(in the rows, 128 means zero)
Which row each row swaps with, under one turn or mirror:
The rows were stretched afterwards, more along some directions than others.
J_635: [113 115 158 134 154 123 114 108 126 143 127 129 131 151 124 125 102 141
 117 126 114]
J_114: [156 133 130 157 104 137 138 118 157 143 100  97 141 113 102 181  85  95
 104 111 113]
J_102: [154 129 137 152 102 139 132 112 155 145 102 100 140 119 103 179  84  95
 105 111 108]
J_815: [142 132 149 155 147 142  97 138 184 162 130 135 147 122 141 178  89  99
 113  97 100]
J_430: [147 128 138 157 121 144 147 133 140 117 112 103 134 151 126 192  72 113
  99 103 106]
J_358: [140 130 151 159 145 140 124 133 131 165 102 119 133 121 127 185  92 117
 103 102 128]
J_890: [163 128 139 141 103 151 116 115 154 125 130 112 161 134 111 177  80  94
 122  94  95]
J_993: [165 115 132 135 141 114 127 112 120 164 118  99 130 118  99 150  86 154
 104 121 122]
J_91: [162 130 135 143 100 148 126 114 155 129 112  98 149 129 107 183  79  88
 115 101 101]
J_920: [162 120 137 118 134 152 109 143 129 123 146 110 150 147 128 166  98 117
 115  93 115]
J_657: [164 150 151 145 138 168 103 117 137 150 136 129 152 138 143 183  83 107
 119  84  99]
J_316: [141 140 145 127 129 130 114 122 141 129 116 129 130 144 136 135  95 133
 115 114 115]
J_846: [160 147 140 134 126 173 108 120 141 138 143 132 140 150 138 170 100 110
 116  89 101]
J_245: [119 122 124 133 146 102 129 157 160 131 123 130 121 136 138 145 104 135
  93 133 130]
J_397: [128 125 131 149 164  99 122 147 142 145 123 138 145 128 134 155  84 150
 102 124 133]
J_68: [150 122 137 143 143 135 122 116 137 141 118  99 120 129  94 153  73 118
 107 129 127]
J_940: [135 131 145 159 142 150  92 142 174 145 139 121 136 132 138 168  91  89
 118 100 104]
J_123: [171 148 146 158 146 155 106 117 140 160 125 122 156 130 135 194  70 110
 112  87 107]
J_38: [113 111 160 137 154 127 113 104 125 148 129 125 132 156 120 131  99 143
 119 121 110]
J_240: [151 116 160 158 158 106 125 117 147 170 132  99 144 114 120 179  71 168
 106 112 111]
J_81: [141 132 163 162 153 151 114 120 121 168 118 116 131 124 123 171 100 114
 113 107 125]
J_233: [154 124 164 142 151 147  96 116 149 177 122 145 153 132 127 160  93 104
 108 107  98]
J_551: [144 123 143 159 145 118 141 133 157 135 132  99 141 129 128 194  70 141
 100 105 108]
J_692: [128 153 114 131 132 140 131 148 155 112 124 121 137 137 135 174  88  99
  84 103 134]
J_33: [111 115 165 132 154 127 113 104 127 146 134 131 132 154 129 124 103 140
 115 121 111]
J_688: [139 131 140 158 138 139 104 146 184 145 126 125 131 125 138 173  82  93
 104  92 107]
J_655: [154 125 158 137 146 149 101 115 136 164 119 146 153 140 125 152  92 108
 109 107 105]
J_228: [145 100 164 143 155 128  96 116 143 151 153 100 167 148 121 173  77 126
 132 107  98]
J_297: [162 141 144 155 156 126 107 124 146 162 122 109 168 123 136 200  53 118
 111  98 117]
J_305: [138 136 133 145 117 140 101 149 166 116 132 119 132 139 142 148  92  98
 117  98 108]
J_701: [144 128 182 139 157 142  90 121 151 139 152 123 160 139 141 180  88 118
 134 105 105]
J_252: [121 119 145 122 151 114 121 115 135 147 119 104 137 146 127 140  84 153
 101 127 121]
J_955: [140  99 156 137 149 124  99 120 139 148 148  99 167 149 123 170  78 122
 132 111 101]
J_254: [142 134 132 128 123 132 115 128 144 122 115 119 123 145 131 135  89 126
 116 110 115]
J_463: [154 128 137 148 150 128  99 138 136 129 140 143 170 127 129 158  80 122
 123  95 113]
J_163: [139 120 145 145 147 124 111 119 141 135 116  97 129 133 100 152  68 117
 105 128 128]
J_215: [143 121 152 121 150 113  98 131 160 138 152 110 168 140 138 159  87 125
 124 111 115]
J_521: [146 130 145 164 139 136 135 120 138 171  94 109 126 114 108 178  89 113
  95 113 129]
J_142: [152 133 144 152 107 138 126 112 160 145 103  94 139 121 107 177  83  90
 111 108 110]
J_825: [153 127 164 149 157 147  97 121 156 181 122 148 155 130 135 163  94 110
 109 105  96]
J_706: [133 121 137 147 164 103 113 144 135 148 122 140 153 124 134 154  87 143
 109 123 126]
J_880: [149 154 100 134 119 158 124 149 145 110 120 118 137 136 121 176  93  80
  93  97 130]
J_795: [169 136 103 126 121 156 120 128 115 128 118 107 129 138 101 155  94  95
 105 107 126]
J_208: [148 132 168 133 150 152 105 120 144 140 148 129 145 138 135 173  99 119
 132 110 109]
J_531: [156 144  98 133 112 159 127 144 129 113 118 110 131 138 112 167  91  79
  94 104 133]
J_39: [133 128 130 121 127 130 123 143 165 131 137 132 122 150 142 150 113 132
  99 118 110]
J_626: [143 125 149 164 133 122 142 132 165 132 131  97 139 131 126 194  68 131
  97 105 106]
J_598: [140 132 145 161 144 146 102 143 181 154 137 127 146 121 142 177  90  99
 109  95 100]
J_365: [168 117 128 122 127 143 110 142 140 120 143  96 153 141 116 171  85 113
 108  99 114]
J_687: [156 120 149 135 135 151 118 110 119 152 109 136 142 148 116 152  91 105
 107 113 104]
J_611: [152 123 155 143 142 152 110 137 113 146 129 115 143 138 134 166 101 120
 113  96 117]
J_26: [145 120 164 140 157 148  88 121 149 176 126 144 156 135 135 156  97 108
 109 105 101]
J_5: [142  97 160 139 156 130  96 114 136 149 153 108 161 152 120 163  86 125
 134 107  98]
J_103: [143 136 150 168 144 135 130 127 137 171  98 116 133 115 121 177  91 111
 105 114 129]

J_163 pairs with J_701
J_228 pairs with J_635
J_692 pairs with J_297
J_316 pairs with J_365
J_33 pairs with J_955
J_430 pairs with J_463

